In the data rows, the value 128 means zero.
Every row has a hidden score. How much higher is the second row's score than the first row's in each pair? 20 means about the same, 40 much higher and 0 much lower. The score is a weighted sum of the row's numbers plus the product of two more (or one squared), each taken from its middle value.
[127, 163, 153, 108, 89, 110, 99, 134, 133, 138]
[165, 154, 167, 130, 161, 126, 109, 135, 174, 160] -> 27
[143, 138, 158, 106, 108, 92, 97, 125, 151, 143]
[137, 145, 140, 116, 144, 145, 119, 107, 165, 139] -> 10
[143, 142, 155, 109, 101, 87, 97, 108, 138, 141]
[154, 147, 166, 125, 115, 100, 107, 129, 148, 158] -> 21
[74, 119, 90, 150, 174, 139, 99, 123, 80, 46]
[128, 144, 166, 215, 91, 209, 159, 127, 171, 83] -> 17
[138, 173, 115, 116, 116, 169, 125, 121, 121, 120]
[120, 105, 106, 178, 95, 119, 126, 192, 90, 113] -> 36
[148, 136, 157, 103, 103, 97, 94, 128, 145, 138]
[137, 124, 153, 106, 133, 109, 118, 109, 128, 123] -> 19
[135, 150, 99, 107, 119, 152, 139, 124, 122, 127]
[106, 66, 89, 177, 79, 100, 125, 160, 87, 142] -> 31
[46, 162, 90, 106, 124, 109, 97, 87, 67, 53]
[141, 64, 146, 116, 129, 101, 120, 107, 163, 142] -> 13
[141, 136, 159, 119, 117, 113, 115, 119, 163, 144]
[146, 156, 179, 148, 164, 165, 188, 134, 137, 145] -> 25
[158, 157, 86, 134, 183, 155, 155, 75, 112, 102]
[147, 159, 159, 113, 95, 101, 92, 128, 154, 148] -> 19
[148, 129, 165, 114, 142, 98, 98, 111, 155, 140]
[26, 129, 84, 104, 136, 133, 90, 76, 70, 30] -> 12
[153, 158, 177, 132, 108, 110, 114, 131, 161, 164]
[160, 100, 154, 213, 151, 134, 149, 124, 182, 133] -> 28
[128, 130, 154, 125, 152, 160, 190, 111, 112, 105]
[118, 151, 103, 109, 124, 124, 98, 72, 87, 65] -> 23
[113, 38, 154, 101, 181, 106, 82, 119, 156, 132]
[46, 157, 82, 107, 141, 116, 100, 75, 68, 42] -> 21
[46, 136, 91, 134, 158, 139, 101, 108, 73, 50]
[102, 139, 115, 122, 87, 137, 115, 171, 107, 118] -> 17
[115, 67, 105, 202, 97, 130, 155, 158, 98, 150]
[132, 46, 154, 113, 180, 107, 99, 128, 171, 133] -> 15
[155, 158, 160, 122, 105, 107, 97, 138, 154, 152]
[102, 164, 165, 115, 90, 126, 125, 122, 119, 125] -> 17
[149, 165, 88, 119, 182, 150, 181, 121, 138, 134]
[112, 87, 103, 156, 83, 118, 121, 197, 114, 152] -> 21
[115, 144, 100, 100, 100, 144, 103, 76, 91, 86]
[178, 112, 169, 152, 145, 140, 145, 139, 191, 162] -> 27
[133, 134, 126, 144, 94, 125, 131, 186, 118, 133]
[145, 135, 81, 109, 134, 122, 166, 167, 130, 147] -> 20
[127, 132, 122, 140, 92, 123, 123, 165, 108, 110]
[133, 76, 147, 147, 183, 174, 157, 116, 128, 141] -> 8
[152, 142, 163, 133, 129, 131, 139, 137, 178, 160]
[120, 154, 125, 112, 93, 143, 112, 124, 110, 107] -> 19
[131, 125, 117, 137, 92, 120, 130, 177, 91, 105]
[155, 136, 159, 122, 103, 104, 99, 116, 151, 146] -> 13
[136, 143, 78, 105, 169, 124, 168, 125, 138, 135]
[109, 67, 88, 176, 85, 105, 121, 184, 95, 147] -> 23
[101, 54, 79, 175, 79, 90, 109, 184, 101, 141]
[147, 98, 153, 117, 175, 102, 116, 125, 172, 151] -> 17
[132, 164, 106, 124, 112, 155, 143, 146, 119, 133]
[89, 145, 99, 106, 127, 114, 93, 64, 73, 51] -> 26
[112, 158, 125, 121, 97, 150, 115, 135, 115, 117]
[136, 139, 85, 100, 169, 125, 167, 134, 134, 131] -> 26
[152, 161, 89, 123, 177, 137, 170, 98, 133, 133]
[163, 118, 168, 172, 111, 182, 149, 127, 181, 164] -> 12
[73, 174, 98, 115, 134, 118, 97, 85, 85, 74]
[137, 137, 117, 173, 101, 120, 114, 170, 113, 136] -> 24
[142, 93, 152, 114, 120, 102, 106, 117, 160, 141]
[138, 129, 100, 199, 172, 197, 207, 89, 86, 144] -> 30
[153, 143, 166, 128, 151, 119, 114, 120, 171, 153]
[111, 112, 106, 122, 81, 136, 128, 190, 118, 146] -> 21
[156, 156, 80, 107, 176, 145, 170, 108, 136, 132]
[127, 124, 152, 110, 87, 115, 125, 138, 116, 138] -> 19
[113, 160, 116, 116, 109, 120, 108, 94, 90, 78]
[137, 138, 92, 115, 108, 142, 157, 180, 132, 142] -> 20
[156, 130, 151, 153, 130, 140, 147, 121, 172, 161]
[128, 148, 126, 127, 96, 158, 133, 195, 121, 134] -> 23
[159, 138, 89, 132, 132, 137, 178, 191, 137, 165]
[143, 150, 83, 109, 177, 139, 181, 154, 142, 150] -> 18
[122, 139, 148, 96, 86, 113, 109, 125, 113, 127]
[140, 124, 154, 111, 145, 106, 110, 110, 161, 145] -> 22
[116, 97, 108, 156, 87, 129, 129, 196, 121, 156]
[161, 115, 156, 145, 145, 127, 149, 123, 183, 163] -> 13
[144, 150, 76, 105, 161, 133, 174, 132, 135, 132]
[107, 128, 114, 124, 87, 141, 110, 179, 112, 134] -> 14
[147, 137, 102, 131, 164, 152, 123, 76, 94, 65]
[55, 159, 85, 104, 130, 118, 90, 73, 64, 49] -> 8
[127, 129, 82, 106, 111, 126, 149, 163, 117, 129]
[143, 169, 162, 116, 99, 118, 104, 133, 145, 153] -> 14
[128, 172, 168, 130, 104, 125, 115, 124, 139, 150]
[122, 113, 159, 102, 97, 95, 83, 106, 132, 129] -> 21
[108, 110, 107, 122, 80, 135, 126, 182, 103, 134]
[117, 139, 114, 112, 83, 103, 97, 114, 91, 87] -> 24
[45, 157, 83, 106, 126, 115, 94, 74, 69, 50]
[44, 147, 83, 114, 146, 117, 93, 86, 75, 46] -> 22
[107, 76, 77, 116, 73, 99, 136, 175, 107, 131]
[145, 146, 96, 115, 113, 153, 155, 183, 138, 145] -> 15
[109, 152, 124, 113, 84, 140, 113, 144, 106, 116]
[112, 145, 137, 123, 106, 167, 194, 136, 100, 130] -> 36
[120, 155, 106, 108, 104, 145, 125, 126, 114, 125]
[158, 153, 164, 126, 155, 138, 116, 123, 142, 158] -> 24
[142, 131, 150, 122, 158, 134, 131, 105, 120, 140]
[115, 136, 118, 128, 89, 115, 111, 142, 101, 112] -> 23
[126, 106, 105, 174, 95, 113, 125, 200, 101, 130]
[143, 133, 96, 127, 159, 150, 124, 72, 85, 62] -> 22
[128, 134, 157, 113, 141, 145, 176, 113, 116, 115]
[146, 118, 166, 142, 151, 103, 120, 125, 169, 152] -> 22
[79, 161, 100, 131, 126, 113, 96, 119, 77, 66]
[140, 39, 151, 124, 125, 125, 116, 99, 167, 129] -> 5
[149, 136, 162, 126, 118, 115, 111, 128, 163, 157]
[152, 141, 107, 141, 164, 154, 124, 82, 92, 68] -> 38
[111, 131, 148, 103, 81, 115, 127, 121, 111, 126]
[111, 87, 101, 157, 83, 116, 118, 196, 111, 149] -> 26
[134, 80, 153, 104, 144, 85, 86, 111, 143, 133]
[137, 86, 112, 214, 104, 144, 157, 184, 114, 166] -> 21
[144, 128, 140, 131, 155, 132, 125, 109, 163, 139]
[106, 105, 94, 154, 91, 104, 111, 173, 81, 94] -> 32
[156, 159, 93, 131, 186, 169, 159, 83, 115, 107]
[116, 93, 110, 199, 102, 127, 135, 196, 100, 147] -> 30
[152, 147, 84, 111, 174, 129, 179, 141, 136, 145]
[152, 139, 169, 122, 122, 109, 110, 135, 168, 159] -> 16
